One turn moves each row of this set onto another row. After a few examples, where does it send each row asked below?
geda: 11,2,10,-19,-17,21,3,2,-2,6,7,1,-5,5
ves: -5,3,-3,-21,5,12,6,7,9,-20,2,3,15,15
Zaroz: -5,0,-6,-11,-12,15,13,9,12,-23,6,16,-5,9
foru: 13,-6,7,-6,8,27,9,-5,0,-9,14,-8,-4,9
Paz: 6,-10,2,-30,-11,9,-8,-5,5,-12,14,8,9,8
kupa: -9,-2,8,9,-8,-22,7,-1,-10,1,0,-8,-25,9
vidi: -1,-11,0,-2,-12,27,2,-8,1,-2,3,-12,-4,21
defe: 17,-6,1,-12,0,17,7,-12,7,7,14,11,5,7
Mit: 23,-15,-3,-7,1,-21,2,14,-9,-3,14,-19,0,2
sizo: 1,-13,13,-4,-11,-26,-1,-8,-13,-2,15,-16,-17,5
sigi: -17,-21,-10,18,1,-6,3,-14,3,-7,-3,0,4,10
parop: -6,0,2,-1,21,-13,4,1,-1,-9,-2,17,9,-6
numal: -7,-5,2,-6,9,-38,2,-8,0,-5,4,7,1,10
Vagop: -8,-2,-2,-4,5,21,-4,-5,5,-11,-7,14,-6,20
vitog: 4,-8,-11,-15,-15,10,13,-4,17,-6,13,11,13,12
Kego: 17,-22,-2,5,-8,-14,-9,6,-12,-4,8,-5,-25,4
zovi: -8,-2,4,14,-18,1,18,5,-6,5,-1,-11,-10,-4
Nafi: 1,-13,8,-16,1,-14,5,3,-5,-19,18,-14,17,-10
Gesad: 4,-2,12,-14,4,-34,6,0,-8,-1,13,-11,0,2
gav: -16,-7,-3,8,0,-30,10,-3,0,-7,-2,-8,-6,19
Zol: 2,-21,-22,8,1,-25,0,8,4,-12,-1,-1,0,18
baz: -1,-11,2,-5,0,24,2,-2,3,-29,11,4,-15,11
zufo: 17,-8,-10,-6,11,-28,-2,13,-2,-1,3,12,0,3
fid: 5,-7,-10,15,-5,-14,8,21,-6,-5,-5,-7,-19,11
novus: 3,-17,13,-6,-21,-8,-6,-5,-11,-4,15,4,-14,-15

vidi -> Paz
sizo -> numal
foru -> vitog
And these:
Kego -> zufo
zovi -> Nafi

One turn moves each row of this set onto another row. After a few examples, where does it send each row asked below?
dupi: 8,-14,7,-6,-7,7,11,-2,10,-16,7,-6,2,21,5,2,12,13,-2,-23,5,7,-28,-14,28
rula: -1,-6,-10,16,-3,12,14,-19,-8,5,6,-4,29,10,5,-9,-2,7,-1,-2,-13,-5,19,-6,13
pobim: 7,0,-11,17,12,7,10,-19,7,10,-21,-9,16,1,-9,13,16,-3,-26,-20,19,-3,-20,-6,0
pom: 17,0,6,-5,19,18,5,-4,29,-6,3,8,32,-5,3,19,10,3,0,-1,8,1,-9,-8,-14
munis: 12,6,-10,14,-19,-6,27,15,10,2,2,1,9,13,17,-7,10,-2,4,-20,2,-7,-8,13,-24
lidir: 37,1,4,-3,-13,5,17,-7,-4,4,-7,3,26,9,-6,7,-11,23,5,-24,16,-17,-25,-13,-6
damez: 5,-2,-11,16,13,6,12,-18,7,10,-22,-10,19,1,-6,6,15,0,-20,-25,23,-5,-27,-9,1
neka: 7,-1,-9,15,-22,-3,24,15,13,-4,0,2,5,11,14,-9,10,-4,5,-20,7,-2,-5,15,-22
Kemur: 21,-3,4,-1,16,21,4,2,28,-5,5,1,30,-4,9,20,10,-1,-1,-2,10,8,-4,-13,-14
maf: -2,-6,-12,18,2,9,17,-22,-10,3,-1,2,33,12,8,-6,0,7,-2,-6,-13,-4,15,-7,9
zar: 40,4,10,-1,-16,5,16,-2,-3,4,-2,4,22,9,-5,5,-13,20,0,-28,12,-14,-23,-12,-3
rira: 5,-4,-11,15,-19,-6,27,16,13,-5,-3,5,7,16,19,-7,9,-1,6,-19,5,-4,-4,10,-23
pumap: 23,0,2,-4,11,18,3,2,30,-2,4,5,28,-7,5,23,12,2,1,-1,8,5,-6,-12,-15
geza: 6,0,-10,14,-20,-9,28,17,8,-3,0,8,8,15,16,-6,7,-1,6,-23,9,-5,-7,13,-20
zivi: 19,-2,0,-1,16,19,11,-1,26,-7,6,2,33,-5,7,21,11,0,1,-1,13,6,-7,-14,-15
gom: -2,-8,-12,16,4,7,16,-16,-8,2,4,-2,30,14,7,-9,-2,7,1,-6,-13,-6,19,-8,12
rofo: 22,-3,0,-4,18,17,8,2,30,-2,7,5,33,-7,3,19,13,-1,-4,-1,13,3,-8,-8,-10
Nulik: 13,-16,9,-11,-11,10,7,-2,13,-12,6,-7,8,25,4,5,14,15,-7,-24,3,5,-27,-9,26
vas: 6,1,-10,17,-18,-5,27,12,16,1,2,5,6,17,17,-9,7,-3,2,-24,6,-3,-6,15,-22
bub: 10,0,-9,12,-8,25,15,3,-4,-1,-16,-5,24,1,-4,6,-6,6,-7,-28,16,-34,-8,8,16
pemo: 13,-11,3,11,-7,-5,4,-24,17,24,-14,9,11,2,-7,-3,5,19,1,-24,6,-7,-13,0,-21
lofu: 9,-13,6,-6,-8,10,2,0,11,-13,6,-9,2,19,3,6,11,10,-6,-28,3,5,-24,-11,31
Fita: 3,-5,-16,17,0,13,18,-19,-9,4,4,3,28,15,2,-6,-2,7,-4,-2,-15,-10,17,-4,11
Niban: 4,-13,11,-8,-7,11,5,2,11,-14,7,-4,4,22,4,5,11,14,-7,-23,6,-1,-30,-6,27
nemol: 2,-4,-16,15,1,8,15,-21,-12,5,5,-7,28,13,5,-7,0,6,-7,-5,-18,-8,11,-5,10
noziv: 14,5,-10,15,-7,24,9,4,-3,-1,-16,-6,18,0,-10,2,-6,4,-6,-26,20,-32,-7,9,11
kon: 11,-15,7,-7,-7,6,5,3,10,-16,6,-6,-1,22,5,4,11,12,-4,-21,4,8,-22,-11,28
vonen: 13,-8,5,13,-12,0,0,-26,14,24,-16,5,11,3,-6,-6,0,18,-3,-20,7,-7,-12,-2,-18

rula -> dupi
nemol -> Niban
pemo -> pobim
And these:
Fita -> Nulik
noziv -> lidir
Kemur -> gom
geza -> pumap

One turn moves each row of this set onto another row. After a few examples, where does it send each row asked below?
subi: 8,-6,-6,-11,-16,-6,-7,-10,10,11,-12,-11,16,20,8,7,-13,9,-2,5,-6,26,3,8,5,-13,10,25,6
tuza: 9,11,9,4,8,-11,3,-11,-4,-9,-13,36,15,13,17,-14,4,-1,0,-3,-5,22,-5,-7,-7,-5,14,7,-8
refe: -24,1,-8,-17,4,-15,1,-12,-1,-11,-25,-9,-13,-6,1,-4,16,-2,7,-1,9,1,7,8,10,-4,6,3,-7
Tovu: 6,-11,19,-14,13,11,11,15,-5,12,11,24,15,13,12,-2,4,4,-8,1,1,-2,-13,-21,-2,-8,1,-6,-7
lol: -25,1,-11,-9,9,-7,10,-12,-1,-8,-28,-18,-14,-5,3,5,16,-11,7,-5,5,3,-3,1,10,-3,3,4,-2
Muli: 6,-20,12,-7,9,14,13,17,-10,10,0,17,18,9,16,2,0,-2,-12,0,0,-8,-17,-25,-6,-8,2,-13,-7
Buze: 9,-15,-12,-4,-18,-3,-5,-9,6,10,-21,-20,18,16,12,11,-15,4,-4,2,-8,21,-2,5,1,-14,10,19,9
nimep: 5,13,7,5,6,-15,-2,-10,-3,-9,-16,31,23,11,18,-13,12,0,-4,-5,-2,22,-5,-8,-9,-1,16,7,-5
ret: 11,-1,-3,-15,-9,11,4,14,8,9,10,-1,2,12,13,17,2,19,-2,-4,-3,-4,-3,4,-21,-12,-25,4,12
Tudu: 7,-17,18,-8,12,14,14,13,-9,14,6,18,13,10,12,1,6,1,-9,-2,-2,-6,-19,-24,-4,-10,2,-8,-1
moso: 10,-5,8,-10,-20,0,4,12,5,16,12,-3,3,-2,16,7,-7,19,-3,-8,-6,1,4,6,-19,-14,-20,7,8
kare: 9,-3,5,-14,-22,-1,2,16,6,11,10,0,8,0,19,5,-12,19,-3,-5,-2,1,9,7,-19,-12,-20,4,0
nide: 10,-9,11,-11,-1,-2,8,26,-22,3,-17,-3,-11,-2,-9,25,12,-5,-12,7,12,5,-10,3,7,-2,10,3,-8
Rivi: 8,-10,0,-9,-24,1,3,17,3,10,3,-5,9,-3,22,7,-15,15,-5,-6,-3,-3,6,4,-21,-12,-20,0,0
zote: 10,-12,-7,-6,-16,-3,-4,-12,8,14,-14,-16,13,17,8,10,-10,8,-2,2,-10,24,-3,7,3,-16,10,23,13
baze: 10,-8,0,20,4,-6,10,-11,-14,-5,-27,19,15,5,21,-6,4,-10,-5,-11,-12,12,-19,-14,-12,-8,15,-4,2
neb: -24,-2,-10,-13,3,-14,1,-11,-3,-12,-29,-13,-11,-8,3,-2,14,-5,6,-1,9,-1,5,7,9,-4,7,-1,-6
Difo: -23,0,-5,-14,6,-14,2,-14,-1,-8,-24,-11,-15,-7,0,-3,19,-2,7,-3,7,2,3,8,10,-6,7,4,-1
refim: -26,8,-10,-16,10,-9,7,-9,3,-12,-24,-11,-11,-1,4,0,13,-8,8,-1,9,6,4,4,12,-1,3,6,-9
bunis: 10,-3,12,-16,-1,-4,5,28,-18,0,-14,3,-9,1,-9,22,10,-3,-11,11,15,8,-5,5,8,0,10,5,-14
Kasu: 10,-7,9,-13,-1,-2,6,28,-21,-1,-19,-1,-8,-1,-7,24,8,-5,-13,10,15,5,-7,4,7,0,10,2,-14
pobe: 3,3,-4,11,-1,-13,0,-6,-8,-12,-29,23,28,7,24,-10,4,-7,-8,-6,-1,16,-7,-12,-13,0,16,-3,-9
kivi: 5,-12,13,-13,9,12,9,18,-6,7,3,23,20,12,16,-2,-3,1,-10,3,4,-5,-11,-23,-4,-5,2,-10,-13
megu: 5,-4,0,19,1,-10,5,-12,-12,-4,-28,15,21,3,20,-6,13,-8,-8,-13,-8,15,-18,-14,-14,-4,17,0,5
dasok: 12,2,12,14,10,-8,9,-17,-9,0,-14,27,8,9,13,-9,13,-3,0,-11,-14,20,-17,-9,-8,-9,15,7,7
libig: 9,-4,-11,-13,-14,12,2,19,5,3,0,-4,8,11,19,17,-7,14,-5,-2,1,-9,-2,2,-23,-11,-25,-3,3
Lanat: -24,-4,-8,-12,3,-14,3,-13,-4,-8,-28,-14,-14,-9,2,-1,18,-4,6,-4,7,-1,1,7,9,-6,7,1,-1
dile: -25,7,-7,-13,11,-8,9,-12,2,-8,-21,-13,-16,-2,1,2,19,-8,9,-4,5,7,0,3,12,-3,3,8,-2
bezab: 10,-12,4,-5,-22,2,6,13,1,15,6,-8,5,-4,19,9,-9,16,-5,-10,-7,-2,1,4,-21,-15,-19,2,8
Fizon: 11,-4,14,-14,1,-3,7,25,-19,3,-14,1,-12,0,-11,23,15,-2,-10,8,13,8,-8,5,8,-2,10,7,-9
ribus: 8,-10,-12,-9,-19,-5,-8,-6,9,7,-19,-14,20,19,13,7,-18,6,-4,6,-4,23,4,6,3,-12,10,20,3
ponur: 8,1,-2,10,2,-9,3,-5,-10,-14,-27,28,22,9,24,-11,-5,-9,-5,-3,-4,15,-7,-11,-10,-4,14,-4,-13
sokon: 9,3,-6,-19,-10,9,0,18,9,4,7,3,6,14,16,15,-4,18,-2,0,2,-5,2,4,-21,-9,-25,2,4
mupo: 7,5,10,13,7,-13,4,-16,-6,0,-15,23,16,7,14,-10,21,-1,-3,-11,-9,21,-15,-10,-11,-6,16,8,8
Nav: -26,4,-14,-12,7,-7,8,-8,0,-14,-30,-15,-10,-4,5,3,11,-11,6,-2,8,3,1,1,10,-2,3,2,-9
fidiz: 11,-7,-7,-10,-12,12,5,14,4,9,3,-7,3,10,16,19,-1,14,-5,-6,-4,-8,-7,2,-23,-13,-24,-1,12

Lanat -> neb
Tovu -> Tudu
baze -> ponur
And these:
moso -> bezab
subi -> zote
megu -> pobe
refim -> dile
Fizon -> nide
sokon -> ret

